Questions about the matrix below. Indices start at 1.
1) Report the entry in row 3 and column 1.
2) Report the entry in row 1 and column 2.
3) Report the entry in row 1 and column 3.
4) Report the top-left entry.
5) Report the entry in the bottom-right corner.
6) Report the entry just left of 2.
[[ 68 -11   3 -70  13  55 -35  -6   5 -16 -82   9]
 [ 68 -11   3 -70  13  55 -29  -6   5 -16 -82   9]
 [-53  47 -90   0   8 -51  84  22 -54  68  34  27]
 [-17 -11  35  25  -9 -25 -22 -15 -20   5  87  -4]
 [ 68 -11   3 -70  13  55 -29  -6   5 -16 -82   9]
 [ -3 -11  41  38 -14 -25 -15 -13 -10 -10  66 -14]
 [ 32 -25  22 -45  11  61 -49  -8  35 -26 -50   6]
 [ 68 -11   3 -70  15  55 -35  -8   5 -16 -82  11]
 [ 25 -29  28 -38  10  61 -55  -8  40 -26 -50   1]
 [ 39  -3  35  31 -15 -12  -2  -5  10 -37 -18 -29]
 [ -3 -39  47  12   0  48 -55  -5  70 -47 -29 -14]
 [-25  -7  28  19  -5 -25 -22 -15 -30  16  98   4]
 [-53  51 -90   0   8 -51  90  24 -54  68  34  27]
 [ 61   0  22   6 -10   2  -2  -1  10 -31 -61 -22]
 [-25 -11  28  19  -5 -25 -22 -15 -25  11  98   1]
 [ 61   0  22   0  -9   8  -2  -1   5 -31 -61 -22]]
1) -53
2) -11
3) 3
4) 68
5) -22
6) -10

(-78, 5, 51, 27, 103, -74, -16, 68, 103, -52)
The entry just left of 27 -> 51
What is the entry just right of the smallest entry?
Answer: 5

((103.822, -129.920, 96.789, -152.275, 93.604, 80.770, -54.875, 92.866, -62.970, 52.224, -27.571), (237.763, -177.727, 227.371, -221.731, 225.404, 39.890, -194.440, 229.204, -44.987, 206.252, -179.005), (22.715, 5.714, 6.255, -46.147, -10.821, -69.113, -1.977, 6.351, -46.103, -16.247, -3.213), (-97.857, 91.246, -99.941, 112.953, -119.084, 23.218, 109.094, -86.556, 51.532, -84.732, 102.787), (-69.271, 93.282, -90.740, 76.667, -57.338, -74.676, 8.197, -84.860, -137.589, -84.941, 3.843), (-135.012, 140.284, -136.616, 172.926, -96.787, -14.646, 93.700, -136.031, 16.085, -116.722, 88.686), (-4.465, 45.122, -3.589, 6.672, 0.989, -123.635, 8.541, -31.672, 4.122, -29.574, 1.488), (-177.801, 58.898, -147.768, 149.547, -204.171, 222.612, 261.293, -127.105, 246.435, -128.230, 266.694), (-136.004, 211.996, -151.436, 190.547, -114.352, -95.778, 117.105, -160.332, -70.947, -147.089, 104.723), (-75.455, 146.195, -96.257, 119.534, -59.362, -112.719, 30.690, -99.886, -113.943, -91.849, 19.935))
The 1st entry in reading order -> 103.822
The entry just left of -113.943?
Answer: -99.886
The entry just left of -127.105 -> 261.293
The entry just right of the smallest entry: 225.404
The entry just right of -59.362?
Answer: -112.719
The 4th entry in reading order?
Answer: -152.275
The entry just left of -74.676 -> -57.338
The entry just right of -152.275?
Answer: 93.604
The 2nd smallest entry: -204.171
The third smallest entry?
Answer: -194.440
The entry just right of -136.616: 172.926
The entry just left of the smallest entry: 227.371
The entry just right of -10.821?
Answer: -69.113
The entry just left of the largest entry?
Answer: -128.230
The entry just right of 190.547?
Answer: -114.352

a = 112    4  -24   44   -5  -18
The entry just right of 4: -24
The entry just right of the largest entry -> 4

  5    8   10   12   10  -13
-14    4  -34  -16   20  -24
 31   17   30    7  -32   12
  0    5  -13   13   -7   -3
-24   -9   -8  -19   15  -14
 16   -1   12    8   17   -1
 10   15   20   26   36   -9
  1   -5    8   -8   16  -14
 18    1   30   12  -38   25
  2    0   -1   12   30  -17
Counting starts at 1.
Find the entry in row 3 and column 3.
A: 30
The bottom-left entry -> 2
Find the entry directly below -16.
A: 7
The entry in row 2 and column 1 -> -14
Find the bottom-right entry.
A: -17
Find the entry just right of 26.
A: 36
The entry in row 1 and column 1 is 5
The entry at row 1, column 3: 10
Find the top-right entry.
A: -13
Find the entry in row 3 and column 1.
A: 31
The entry just left of -34: 4
Find the entry at row 2, column 3.
A: -34
Find the entry just left of the smallest entry.
A: 12
Find the entry just right of the smallest entry.
A: 25
Find the entry at row 1, column 2.
A: 8
Find the entry in row 3 and column 2.
A: 17
Find the entry directly above the smallest entry.
A: 16
Find the bottom entry of the column that holds the largest entry.
A: 30
Find the top entry of the column that holds the largest entry.
A: 10

((60, 24, -18, -4, 54, -19, 3, 3, 3, 6, -25, 7, -9, -3, 1), (-44, -4, -42, -10, 94, 12, 9, 17, 7, 43, -9, -8, 1, 0, -10), (62, -36, -44, -3, -22, -18, -11, -21, 16, 15, -2, 5, 21, -5, -5))
The entry at the centre -> 17
Read off the entry just left of 0.
Answer: 1
Read off the entry just right of -21.
Answer: 16
Read off the entry just left of 16.
Answer: -21
Read off the first entry in reading order.
Answer: 60
Read off the entry just right of the centre entry.
Answer: 7
Read off the second largest entry.
Answer: 62
The 3rd entry in reading order -> -18
The fifth entry in reading order: 54
Read off the entry just right of -2.
Answer: 5
Read off the entry just right of 94.
Answer: 12
The largest entry: 94
The entry just left of -8 -> -9

[  3  -6  -4   3 -14   6   0  84  -1   1  19]
The minimum is -14
What is the entry just right of 6?
A: 0
The median of all entries: 1

Questions about the matrix below.
1) What is the entry just right of 537?
2) What is the entry just left of the smallest entry?
3) What is the third entry in reading order?
4) What is the first entry in reading order?
5) What is the second entry in reading order?
6) What is the entry just left of 180?
((504, 746, 328, 649, 196, 304, 138, 298, 281, 661, 439), (537, 488, 531, 490, 462, 561, 510, 420, 412, 194, 394), (252, 517, 729, 535, 350, 588, 599, 706, 671, 191, 665), (719, 779, 122, 645, 198, 360, 119, 180, 89, 731, 374), (348, 210, 642, 260, 662, 453, 582, 583, 738, 365, 463), (390, 469, 443, 420, 540, 353, 423, 388, 434, 535, 366), (385, 617, 391, 474, 489, 503, 419, 412, 292, 530, 398), (504, 238, 388, 241, 712, 359, 465, 379, 510, 611, 313), (425, 155, 654, 54, 791, 381, 348, 442, 796, 386, 267), (444, 248, 690, 307, 688, 469, 557, 431, 618, 120, 286), (502, 231, 495, 115, 851, 512, 472, 369, 513, 385, 196))
1) 488
2) 654
3) 328
4) 504
5) 746
6) 119
